One turning vector, and how many ticks it has turned:
The counts run from 0 to 545.
[  2   1  19 -15  18 -10   4 -12  20   4 -29  14   8  -8  18  13   2   1
  -1  20  -6  -9 -11 -21   6  -2   0 -24 -22  46 -27  -5 -11 -29 -22 -29
   9 -22   0 -14 -16  -9   5 -10 -10 -14  20  35  32]
524
[-11   4 -14 -12  19   1  17   6   8   3   7   5  30   3  10 -32 -23  35
   6   0  -2  18  28  30  -5 -21  27 -14 -29 -27  31  26  -6  -8 -24   2
 -27  10  -9  21 -27  -2  17  -9  -4  11   0  14  -2]
425
[ 22   9 -30   0 -15 -21 -16  -1  23 -14  14  32   0  -5   4  -9 -13  20
 -15  14 -12   1 -19 -11   8 -28 -13  -5 -26  17   1  -8  -1 -19 -28 -12
 -11  19 -30  26  -3  17  11 -39  11 -15 -12  -6  16]
351
[ 12  15 -27  13  12 -26   8  14 -11 -11  13  33   3  -2  11 -21 -16  28
   8   1 -14  -1  33   4  -3 -14 -11  -7   7 -42  24  10  29  24 -14  31
 -21   9 -14  16 -21  32  -1   5 -15  14 -12 -18  -9]
174
[  5   5 -16 -53   7   3  17 -12  27  22 -31   8  19   2  -8 -12 -10 -19
 -19  13  -2  -7  -9  -3 -18  22  23 -26   3  23  14 -19  -2 -15 -10 -17
  18 -24  22  27  27  -5  -4 -14   0   2   3  20   0]
114
[-21  28  16  -7  18 -11 -43  19  21 -22 -11  14 -22  -4  21  10   5  17
  31  10  -5  -7  13  -5 -13  15 -17 -25   6  32 -12   8 -11  13 -19  -1
  17  -5 -14  38 -26  19  -6 -18 -29   8  24  12  15]
44
[ 18  31 -22 -34  17 -28   6   3 -12 -12  -9  43   2 -18  20   7  -5  -1
 -12   5   4 -23  10 -33   3  -1 -13 -23   2   6   3  -9   9   7  17  14
  32 -17  24  26   6  21  -6 -38 -18 -12  -5 -10   4]
371
[-38  -8   6   1   5 -28 -29  14  24 -39  15  23  -2   7   4  -2 -20  20
  25   0   2  -1   1  -7 -31 -18 -14 -13 -12  18  -8  15 -14   2 -14  -3
   8  13 -34  20 -28  14   7 -24  -2  15  15  -1  18]
50
[ 12  18 -12  -8  -3 -44  15  16 -10 -10   7  19   0  12   1  -4  11  16
   4 -13  -5 -13 -14  12  35  -6   4 -31  20 -23 -10  13  29  16 -54 -23
  10 -24   7  -3 -36   3   2  -1 -23  15  -3  11  12]
202
[  2   3   4 -19  25  10  -6  -1  21  12 -35  28   7 -24  15  11  -7   4
   0  30   4  -4 -10 -20  -1  -8  -4 -28 -17  39 -30  -5   5 -24 -27 -35
  -4 -25 -10  -4  -5 -13   9  13 -13 -11  12  25  19]
521
[  3  -1  14  25  27  -5  -6   9  34  11  -4   1   1   4   4   3   7  19
  11  26   0  17   7  33  -7  -9 -18  -3 -16  26  -2  -7   5  -3 -58 -15
 -40   1 -10  15 -36  -3   7  31  -9  14  -2  21  -6]
20
[ -7  19 -10 -65  12  -9  16   7  26   3  -3   2  16  15   7 -13 -14   0
  -2   2  15 -17  13   6  -8  -4  25 -33 -15  -1  21   5 -17  -3 -13 -10
  14 -21  31  31  -5  -4  -7 -30  -6   2   9  13  -5]
122
[-17  -8   3  25  -2 -36 -30  -1  19 -37  13  21  -8  -2   8  -8 -19  24
   7   5 -14   6 -17   0 -16 -12 -20  -4 -22  32  -2 -11  -4 -16  -7  12
  -1  25 -41  21 -22   9  17 -14   5   1   2  -4  33]
55
[  4  13 -18   7  21 -50   3   8 -19 -11  19  23   7  11  22 -21  -8  24
   0 -12 -21  -2  40   9  -8 -21 -13   3   3 -25  23   7  13  26   3  27
  -7   8  -1  13 -30  45  -7   5  -1   8 -11 -11 -11]
172
[-24   4 -19  -4  39  -4  -8  11 -22   6  -5  34  10 -16  20  -2 -14  21
  -9 -21  11  20   7  11  -8   8   5 -27  12  -9   7   4  33  20  -9 -14
   5 -19 -14  25 -18  -5  16  49 -16  10 -12   6  13]
215
[-17  -3  22 -41   2 -11 -33  11  12  16  -1   3   2   8   7 -15 -37  -9
  15   1   1 -18 -30   9   5  11  18 -40   1  35 -16   0  -3 -15  -5  -6
   1  -9   2  33 -19 -18  15 -13  -5   4  27  19  25]
534
[  4   6  31 -21  28 -32 -17   3 -31  16  -3  14   6   8  39  -1 -28  -5
   8  -2  -2  -1  -3  10  26  -6   2 -12   1  38 -21  11   5  -4  16  -6
   1  -1   4  12 -46   9   7   7 -18 -13  15  21  15]
245
[ -2  22  26   3   7 -27 -27  -8  28   2 -31   6 -15   7   5  14   4   1
  30  17 -21 -12  -2 -11  -4  49   1 -26  23  29  -5 -14  10  -5 -29  -9
  12   3 -15  17  -8   7  10  11 -32   3  16  18  12]
36
[-16   1  22 -12  27 -31 -27   0   0   9  -3  12   5 -10  40   1 -25  11
   3  10   5 -11   6   1 -17 -13  -9 -19 -25  42   4 -10 -10 -12  29  23
 -24  10   4  29 -30   1  14   0  -3 -14  11   4   5]
544
[-24  16 -18 -43  27   7  13   6   0  11  -4   3  25   4  20 -21  -6  18
   0 -15   4   6  37  23 -12   6  27 -23  -2 -17  26  24 -12  10  -9  -2
   7 -25  27  38  -6  -5  -3 -22 -13  18  14  21  -4]
417
[ 30   3  -8 -29   2 -16  -4  11  17 -17 -24  49  -4 -11  -6   6 -21 -17
  14  35   3 -21 -17 -40  -1  -4 -25 -23   6  31 -26 -20  12   0  -6  -7
  17 -14  -5   4   2  21 -10 -17 -21  -4  -4  -3   9]
73
[  0   2  -7  26  15  -1 -30  23  -5  -6  13  30   0  -6   2 -30 -20  25
   6  -8 -17  12  18  28  -4 -10 -20  -1  24  -2   3  18  26  23 -12  22
 -24   6 -17  25 -35  21   1  19  -4  32   1   7  -1]
465
[ 20  -8 -31  18  11  -9  16  -7  -3   4 -14  36  18  -2   0 -18  27  11
 -27 -10 -39  17  12  -1 -24   6 -12  11  21  -1  -4 -13  21  10 -36  -9
  18 -20 -13  -9  10  29 -13  10   7  25   0  29  18]
188
[ -7   8  -3  18   6  -6 -25  21  -6 -11  16  21  -8   1   5 -34 -23  20
  17 -24 -28   9  18  25   0   0  -3  -6  28 -13   4  22  19  16 -17  24
 -12   4 -15  28 -31  21   0  -3  -5  39  16   9  10]
461
[ 12 -13 -36  14   5   3  14  -1   1   5 -17  40  20  -4 -11 -23  12   7
 -14 -10 -34  17   4   4 -24   2  -4   2  24 -14  -1  -7  29  11 -41  -6
  14 -15 -18  -5  13  27  -6  17   4  26  -9  21   8]
187
[-10  27  -7 -27  27  -9  12 -10  -6  14 -13  -3  18  -5  26 -12  17  16
 -12 -22 -10   0  39  21  -3  20  19 -16  -3  -3  32   5 -12   0  -7  13
  15 -27  38  30 -10  -7  -1 -20 -10   8  19  24   1]
415
[-18 -15  23 -35   2 -27 -18  -5   8   6  -7   4   7  18   9 -11 -24 -10
   8   1  -4 -16 -28  -3   0   9  19 -33  -2  38 -18  -3  -6 -22  -4 -18
  18  -8  -1   4 -19 -10  14 -16   2  -4  27  30  41]
531
[-29  22   0  -5   6 -35 -33 -17  22 -24  -8   9 -18   5  15   8  10  10
   6  -4 -21 -13   0 -13 -31  36   3 -29   3  17  28 -21  -2   1  -9   4
  32   7 -21  34   5  13  16  -5 -15  -9   5 -12  19]
334
[ -2 -14 -27 -28  18 -25  21  10  20 -12  -5  34  17  -7  -3  -6 -29   5
 -26  23  31   2 -13  -1 -28 -32 -15 -13 -32  17  19 -18  13  -8   7   9
 -16  -8   3  23  -7 -11   6   1   8  -5 -25 -11  -4]
98
[ -8  10  -2 -11  20 -12 -12  28  -2 -11  -4  24  -8   2   2   3  -2   4
   0  -9   8 -11 -18   4  11  -7 -26 -30  27   9 -26  10  19  20 -35 -15
  12 -45  13   7 -35  -1 -13   0 -22  27  21  24  11]
493
[ 32  13   2   9  22  -7   9 -22   0  30 -20  15  14   2  24 -14   9   5
   1   8 -46  21  33  18   3  20  24   5  -2  13  11   0   9  -6 -21  -3
  -4  16  -9   7  -6  35  -5  28  -5  -3  -8  34 -10]
439
[ -4  -5  -5   4  37   0  -5 -10  10   9 -28  30   4 -26  28  14   3  11
 -25  20   0  18 -10 -11 -13  -6 -16 -15 -14  49 -18 -24  14 -19 -20 -19
  -5 -19 -13   3  -8 -17  16  38  -2 -17   0  23  16]
516
[ 34  -8 -13  31   7 -17   8   9   8 -10 -18  45   6 -16  -7 -14 -12  11
  11  16 -23  10   1 -13   2  -3 -20  -6  17  -6 -17   2  42   1 -33   0
 -16  -4 -30 -29  -8  16  -2  26 -17  19  -6   9  13]
477
[ -7  14   2   1  19 -24 -13  17  -2 -14  -4  27 -13  -1  11   9  14   4
 -13 -17  -7 -11  -7   4   9   1 -27 -26  31  18 -30   3  11  15 -28  -8
  20 -43  21   1 -31   3 -18   2 -23  25  23  23  15]
492
[-15  -1 -16  -6  17 -27  -8  12 -28  -5   1  22   4  -5  11 -13 -13  21
 -10 -28  11   7 -12  16   8  13  16 -34  24 -15  12   4  45  14 -14 -14
   7 -17 -11  21 -24  -8  21  44 -19  19 -14   3  15]
211
[ -5  -1 -26 -17  14 -11 -10  23  13 -17  11  28   4 -21   5 -11 -25   9
 -37   8  34   0 -17  13 -13 -20 -27 -21 -15  21  17 -20   6   2   3  25
 -12 -16  17  46 -14 -19  -1 -18   5  10 -10 -11  -6]
93
[  3  -8  12 -22  13 -52  -1  -2  38  -2  -2   7  -6  45   0  21   0 -13
   8  22  -4 -13  -3   3 -17   3  -3 -17 -11  30   1 -23  -7   1 -35 -31
   7  10  -3  16 -11  28  -3  23  -1 -12 -15   4 -14]
321
